data =
137,126,115,153,129,132,128,126,119,134,129
127,130,140,140,127,121,128,127,137,123,133
133,131,122,128,122,128,129,131,129,126,119
126,133,121,115,131,124,126,128,111,121,124
121,134,122,133,131,131,129,131,128,123,121
134,127,114,129,137,127,128,122,124,135,127
121,129,123,146,128,121,130,129,129,132,122
130,124,103,122,127,133,128,130,123,123,127
Indices start at 1.
(1, 1) => 137
(1, 2) => 126
(6, 2) => 127
(8, 9) => 123
(6, 7) => 128
(4, 9) => 111
(2, 8) => 127
(7, 6) => 121
(4, 6) => 124
(8, 8) => 130
(5, 4) => 133
(1, 6) => 132
(2, 9) => 137
(8, 1) => 130
(4, 7) => 126
(2, 3) => 140
(7, 4) => 146
(1, 11) => 129
(7, 10) => 132
(6, 5) => 137
(4, 4) => 115
(4, 2) => 133
(2, 1) => 127
(6, 9) => 124
(8, 5) => 127

x =
[[136 120 149 117]
 [125 113 123 108]
 [132 136 104 143]
 [116 157 121 144]
 [117 138 114 129]
 [135 145 106 144]
 [106 120 124 140]
 [139 112 118 113]
 [137 140 109 146]
 [141 123 156 125]
 [152 130 135 147]
 [116 130 127 134]
 [142 112 107 133]]
Indices start at 1.
row 1 col 1 = 136
row 5 col 3 = 114
row 4 col 2 = 157
row 7 col 1 = 106
row 4 col 3 = 121
row 4 col 4 = 144
row 3 col 2 = 136
row 1 col 3 = 149
row 10 col 4 = 125
row 2 col 3 = 123
row 5 col 1 = 117
row 10 col 3 = 156
row 8 col 3 = 118
row 7 col 3 = 124
row 9 col 2 = 140
row 9 col 4 = 146
row 9 col 1 = 137

W = [[128, 146, 116, 122, 121, 135, 124, 142, 120, 128, 141, 117, 119, 128], [128, 132, 116, 122, 121, 137, 123, 142, 120, 128, 137, 117, 119, 128], [128, 118, 121, 122, 121, 130, 115, 142, 120, 128, 130, 130, 125, 128], [135, 132, 116, 122, 121, 135, 120, 142, 120, 128, 136, 117, 130, 128], [125, 111, 120, 122, 128, 123, 123, 142, 118, 128, 137, 120, 119, 128], [112, 129, 117, 117, 130, 128, 125, 136, 110, 126, 137, 123, 116, 128], [128, 132, 116, 131, 121, 135, 123, 142, 120, 128, 137, 113, 119, 128], [128, 132, 116, 134, 121, 135, 123, 143, 120, 128, 137, 114, 119, 128], [133, 132, 116, 122, 121, 135, 115, 142, 120, 128, 135, 126, 132, 128], [128, 132, 116, 133, 121, 135, 123, 142, 120, 128, 137, 113, 119, 128], [128, 152, 116, 122, 121, 143, 123, 138, 120, 128, 144, 117, 119, 128], [128, 146, 116, 122, 121, 140, 123, 142, 120, 128, 137, 117, 119, 128], [122, 132, 116, 124, 121, 135, 129, 142, 120, 128, 142, 115, 119, 128], [128, 132, 118, 109, 121, 135, 123, 130, 120, 122, 137, 143, 119, 128], [133, 130, 116, 122, 121, 135, 115, 142, 120, 128, 134, 117, 126, 128], [128, 114, 125, 122, 121, 128, 117, 142, 120, 128, 129, 124, 121, 128]]
Rows and columns are counted from 1.
(1, 1) = 128
(4, 10) = 128
(8, 5) = 121
(16, 2) = 114
(4, 3) = 116
(7, 4) = 131
(2, 4) = 122
(13, 3) = 116
(5, 4) = 122
(3, 10) = 128
(11, 10) = 128
(3, 4) = 122
(12, 6) = 140
(13, 7) = 129
(3, 7) = 115
(9, 7) = 115
(12, 12) = 117
(2, 11) = 137
(14, 13) = 119
(12, 11) = 137
(6, 1) = 112
(15, 8) = 142
(7, 9) = 120
(16, 12) = 124
(5, 2) = 111
(5, 6) = 123
(12, 9) = 120
(11, 14) = 128
(14, 14) = 128
(9, 2) = 132
(3, 13) = 125
(14, 8) = 130
(16, 13) = 121
(5, 11) = 137

grid =
[[134 108 126 118 130]
 [137 117 133 117 118]
 [137 109 127 119 132]
 [142 123 132 115 126]
 [137 117 145 112 126]
 [142 118 145 116 132]
 [133 119 133 105 128]
 [136 124 132 118 128]
 [137 124 135 119 122]]
Rows and columns are counted from 1.
row 1 col 1 -> 134
row 7 col 3 -> 133
row 2 col 5 -> 118
row 4 col 2 -> 123
row 5 col 3 -> 145
row 1 col 2 -> 108
row 3 col 4 -> 119
row 1 col 5 -> 130
row 9 col 3 -> 135
row 9 col 1 -> 137
row 7 col 2 -> 119
row 3 col 3 -> 127
row 8 col 1 -> 136
row 3 col 1 -> 137
row 2 col 4 -> 117
row 8 col 3 -> 132
